In the data rows, 128 means zero.
Here is a table of points, one per row:
[104 172 159 141 102 125 180 141 198 133 111 123 115 128 113 110  69 159 111 110  93 143 136 102 137 109  71  96 156 159 193 106 118 101 165 198  62  83  46 116 173 129 151 119 153 141 134 141]
[140  43 146  67 129 116 100 125 104 127 126 103  95 114 111 122 137 124 159 111 111 138 132 122 131 160  70 135  20 143  71 133 136 110 120 124 112 126 121  93 175 147  98 130 207 128 140  78]
[164 198  73 121 144 109 117 121 130 114  93 119  95 156 146 111 137 137 141 183 144 121 127 137 135 135 152 180  68 157 192  79  80 101 107 144 167 147 181 117 129 182 147 102 176 136  95 129]
[142 123 106 132  78 103 103 132 145  89  88 121 138  66 179 116 158 121 110 117  83  88 122 101 120 117 106 111 152 128 139 174  17  88 145  70 131  99 135 148  89 148 165  95  94 101 105  84]
[168 125 113 125 162 158 119 132 150 109 105 123 146  68 137 110 130 149  62 202 111 169 134 139 110  99 123 138 141  97  41 136 104 145 124 116 119 138 109 189 174 143 197 138 167 134 150 203]
[168 160 130 121 177 143 108 139 161 103  94 127 152 143  71  89 138 197 204 138 125  93 156  91 125 100  96 105 114  50 117 138 148 132 137 122 129  92 160 109 132 102 127 107  79 120 121 148]
[128  87 188 177 143 111 131 166 140 143  76 159 132 140 163 140 181 145 108 123 162 204 135  66 113  90 110 193 145 133 167  92 101 110 181 152 156 124 144 106 136  81 118  94 145  72 111 133]
[167 116  80 145  44  87 139 113 159 149 101 173  73 101 103 137  70 103 155 127 133 178 149 168 134 113 153 121 119 148 108 127 167 143 126 113 120 112 121 148 130 145  87  80 106  45 147 161]
[127 155 132  94 115 130 174 157 108 155 102 172 135 166  93 144 170 140 131 111 147  93 124 157 162  82 118 108  97 154 103 147 146 171 157 113 129 136  49 163   1 142 130 135 178 112 128 117]
[140 149 172 155 122 117 102 135 178  30 136 112  11 110 119 144 115 132 118 128 121 127  52 145 135  91 150 105 129 142 105 147 150 103 145 142 106 140 171 109  78 111 110 157 140 167 117 146]
[117 161 122 117 138 159 104 191 191  79 125  98 135 181 118 162 116  50 164 115 109 173 137 126 135 116 141 147 147 127 138 140 112 192 138  74 154 131 122 130 157 126 127 104 149 155 105 129]
[123  80 115 196 105  82 141 122 142 118 187 143 150 179 110 155  82 172 132 123 124  93 131 171 118 134 154 143  78  61 148  95  74 126 158  64 138 132  97 113 129  96 163 147 167 131 129 149]
[153 147  84 134 101 108 184  69 109 115 129 111 137 155 146 122 143 107 142 187 134 110  67 105  40 158 107 119 157 100 108 162 151 144 176 147 159 145  94 123 129  86  84 140 152 127 155  96]
[ 85 128 133 122 118 174 135 166 125  95 111 101  91 135 102 179 179 164 112 140 129 137 200 161  79 141 163 111 139 112 128 139 112 113  62 176 201 127 112  58 131 121 140 121 123 121 173 128]
[ 92 161 126 109 129 134  87 144 123  90 148 170 147 139 162 132  82 106 134 144 141 102 143 100 145 143 119  88  86 125 150 137 135 128 118 176 153 121 163 147 137 109 173 181 134   6 128 113]
[ 89 130 134 109 130 152  85  13 154 183 144 100  94 178 138 156 109 130 101 101 127 112 164  81 114  73 151 147 128 120  72 117  72 159 130 167 143 128 154 156 117 112 128 114 128 139 123 128]
[148 136 102  67 132  94 159 135 130 138 155 170 149 121 135 155 130 172 182 112 137 148 134  98 176 145 149 149 171 176 107 160  83 112 103 117 135 163 148  94 151  97  96 216 152 120 157 152]
[ 82 153 116 145  99 146  96 146 109 154  84 137  75 124  97 148 133 103 123 141 156 114 146  95 148 222 105 144 171  97 106  62 116 127 156  94 109 120 144 124 122  91 157 155 126 142  70 163]
[129 191 155 130 127 157 151  96 117 132 166 114 178 135 123 145 158 121  98  83 148 175 105 229 149 135 113 122 128 109  61 108 124  92 170 129 131 137 132  99 165 178 114 132  99  65 105 125]
[183 117 112 118 143 148  80 145 145 143 112  69 135 151 140 145 112 206 105  65 166 129  85 120 134 203 121 129 142 154 129 112 142  99 106 117 130 150  72 194 107 139 111 105 104 116 167 137]
[122 141  91 143 139 201 128 111 139 116 100 162 157  90 174 147  99 107  76 118  62 112 153  88 130 116 162 198  86 113 142 122 189  84 122 125 134 113  99  97 119 145  92 145 116 145 108 120]
[ 88 155 126  87 160  84 143 115  85 114 114 134 108 133 161 231 152 173 124 169 122 113 155 134 125 145 160 133 116 146 136 167 181 121 166 102  41 111 137 163 174 130 136 112  89 149 115 127]
[100 115  71 123 153 112 140  85 133 124 125 139 125 134 113 119 191 115 138  99 103 196 101 148 153 102 133  80 113 141 152  84 147  83  91 102 129  88 119 145 134  18 165 114 117 139 149  73]
[ 83 105 140 102 170 149 155 144 181 172 162 179 125  93 122 139  70 156 169 153  94 146 117 159  69 167 119 103 112 121 119 114 119 117 144 138 153 193 149 173 103 166 125 120  80 160 114  71]
[136 154 145 151 137 127 126 155  92 143  93 128 176 107  91 124  94 134 110  99  85 115  99  84  54 135 216  98 152 173  72  86 137 164  89 132  95 105 148 104 126 108 147  99 163 102 104 107]
[ 76 180 151 133 141 102  68 105  86 113 212 115 134  83  85  91 148 144 152 150  87 203 119  88 123 148 124 167 112 141 157 169 125 136 113 139 144 101  85 130  74 131 139 111 140 123 139 172]
[136 143 101 132 190 152 181 152 115 118 189 182  82  88 107 128 177 106  91 112 151  86 107  79 154 159 137 116  96 111 128 102  79 187 128 111 114 155 122 117 162 134  77 105 112 137 183  97]
[142 152 143 106 103 109 127 113 103 143 104 105 148  99 192 111 112  85 158 130 192 186 149  97 106 111 124 119  99  42 146 100 129 145 106 141  80 143 111 103  93 156 149 164  90 160 184 119]
[156 132 132  97 148 127 145 127 108  79 125 144 106 184  95  89 111  97  67  48 109 140 180 137  33 121  83 171 148 141 165 131 143 128 107  86 121 102 167 173 113 126 123 159 125 137 141 156]
[159 138 130 152 150 119 142 167  34 137 146  86 130 141 142 145  30 115 109 145 119 169 163 132 164  98  97  78 159 143 108 147 113  80 155 133 149 101 159 123  96  96  98  75 122 168 120 102]
[129 133 184 202 146 139  85  79  88 125  47 155 150  95 116 123 113 109 171 120 122  90 128 157 172 141 121 160 144 163 119 149 122 149 131 142 173 136 110 161 173 127 126 144 134 180 180  75]
[103  87 130 119 131 113 179 105 133 102 125  93 148 145  69 120 109  90 157 169 223  98  98  92 145  79 135 137 118 180 128 105 116  76  82 115 156 108  77 138 148 175 138 113  73 118  95 123]
[136 110 116 211 137 145 125 157 147 202 156  79 147 103 123 149 177 106 139 163 133 120 157 136 117 124 111  95 112 154 152 121 133 127 121 122 117  79 150 164 114 162  79 224 139 136 114 120]
[ 89  93 153  79  95 158 119 144 146 157  69  97 183 111  47 100  98 123  68 122 142 129  86 145 187 123 152 158 117  56 177 150 114 120 147 136 114 121 186 161 131 116  82 146 128 137 138 121]
[132 106 132 102 149 106 212 128 103 182 117  94 103  99 163 162 146  88 191  77  77  87  83 143 153 149 129 117 126 105 149 112 148 156 108 158 199 121 126 125 153 158 147 131 129 129 134 195]
[103 103 116 152 147 100  86 163 127 142 112 154 148 197 118  90 155  64 126 140 108  94 158 139 122 134 150 101 153  98 114 174 109  57 120 174  74 165 119 133 131 148  95  98 151 134 145 180]
[134  92 137 131  67 101 120 140 108  77 162 161 168 128 148 158 157 142 115 133 141 122 111 131 150 124  70 150 164  72 113 103 165 167  47 203 109 135 133 174 126 133 109 116 141 160  61 114]
[107 148 150 153  83 144 111 106 122 110 126 127 174 131 137 147 142 137 113 103 128  82 130 116 114  98  98  68 118 203 172 100 173 116 160  69 148 209 143 108 135 127 108  86 137 149 140 208]
[125 107 112 172 119 143 213 113 152 118 171  71 142  75 157  76 138 148 151 123 154 121 188 144 159 169 139 165 145 135 105 159 169 139 117 135  83 177 192 141  85 116 159  96 151 124 138 102]
[124 126 118 142 122  88 119 164 149 164 129 109 144 160 139  85 122 114  67 156 102 111 102 160 126 145  78 184  92 170  89 144 130 178 114 173  99 145 149  81 108  80 157 140  16 141 143 142]
[255  94 171 104  91 183 126  93 121 148 180 159 125 145  85 159 157 109 155 158 115 140 128 115 136 145 175 104 133 144 168 157 133 110 150 155 118 125 127 114 126 118 178 139  97 149 124 123]
[123 116 125 161 150 172 104 113 118 175 121 130  93 173 141 154 100 137 116 153 120 129  94 135 138  90  99 136 182  98 176 188 133 157  63  59  75 163 126  61 149 150 136 124 151  77 127  93]
[119 144 152 115 112  32 127 135 148 164 171 142 130 137 142  94 143 133  97 122 151 136 136 103 149 160 156 109 157 102 102 155 200 134 122  90 196 107 143 116 152 198 144 129 123 164 132  95]
[114 115 128 144 126 162 135 128  74 132 127 136  71 119 170  16 133 165 146  84 168 127 134 162 124 112 172  88 110 147 143 179 140 156 136 130 152 150  80 138 177 118 113 171 107 149  19 141]
[133  95  93  55 161  81  61 137 133 129 167 113 137  63 131 127 133 110 143 119 156  72 151 193  99  78 148 155 184 145 164  75 134 156 178 153 116 136  97  86 126 121 124 137 132 113 114  97]
[ 97  69 146  93 123 190 112 121 127 108 143 151 151 161 218  78 133 144 148 160 124 117  80 156 145 150 127 106 152 153 112  85 120 150 150 111 113  49 160 123  97 146 120 117 145 132 165 157]
These points spread out most along one direction. How far along it is each point below, from 0 to 99? 50 is the average, and the first point above lies past it. One standard deviation of the points above along it is 16.
[129 191 155 130 127 157 151  96 117 132 166 114 178 135 123 145 158 121  98  83 148 175 105 229 149 135 113 122 128 109  61 108 124  92 170 129 131 137 132  99 165 178 114 132  99  65 105 125] 38
[100 115  71 123 153 112 140  85 133 124 125 139 125 134 113 119 191 115 138  99 103 196 101 148 153 102 133  80 113 141 152  84 147  83  91 102 129  88 119 145 134  18 165 114 117 139 149  73] 51
[153 147  84 134 101 108 184  69 109 115 129 111 137 155 146 122 143 107 142 187 134 110  67 105  40 158 107 119 157 100 108 162 151 144 176 147 159 145  94 123 129  86  84 140 152 127 155  96] 34
[134  92 137 131  67 101 120 140 108  77 162 161 168 128 148 158 157 142 115 133 141 122 111 131 150 124  70 150 164  72 113 103 165 167  47 203 109 135 133 174 126 133 109 116 141 160  61 114] 42
[104 172 159 141 102 125 180 141 198 133 111 123 115 128 113 110  69 159 111 110  93 143 136 102 137 109  71  96 156 159 193 106 118 101 165 198  62  83  46 116 173 129 151 119 153 141 134 141] 77
[136 154 145 151 137 127 126 155  92 143  93 128 176 107  91 124  94 134 110  99  85 115  99  84  54 135 216  98 152 173  72  86 137 164  89 132  95 105 148 104 126 108 147  99 163 102 104 107] 65
[142 123 106 132  78 103 103 132 145  89  88 121 138  66 179 116 158 121 110 117  83  88 122 101 120 117 106 111 152 128 139 174  17  88 145  70 131  99 135 148  89 148 165  95  94 101 105  84] 72
[ 89  93 153  79  95 158 119 144 146 157  69  97 183 111  47 100  98 123  68 122 142 129  86 145 187 123 152 158 117  56 177 150 114 120 147 136 114 121 186 161 131 116  82 146 128 137 138 121] 65
[164 198  73 121 144 109 117 121 130 114  93 119  95 156 146 111 137 137 141 183 144 121 127 137 135 135 152 180  68 157 192  79  80 101 107 144 167 147 181 117 129 182 147 102 176 136  95 129] 57
[136 110 116 211 137 145 125 157 147 202 156  79 147 103 123 149 177 106 139 163 133 120 157 136 117 124 111  95 112 154 152 121 133 127 121 122 117  79 150 164 114 162  79 224 139 136 114 120] 38
[ 85 128 133 122 118 174 135 166 125  95 111 101  91 135 102 179 179 164 112 140 129 137 200 161  79 141 163 111 139 112 128 139 112 113  62 176 201 127 112  58 131 121 140 121 123 121 173 128] 54
[167 116  80 145  44  87 139 113 159 149 101 173  73 101 103 137  70 103 155 127 133 178 149 168 134 113 153 121 119 148 108 127 167 143 126 113 120 112 121 148 130 145  87  80 106  45 147 161] 48
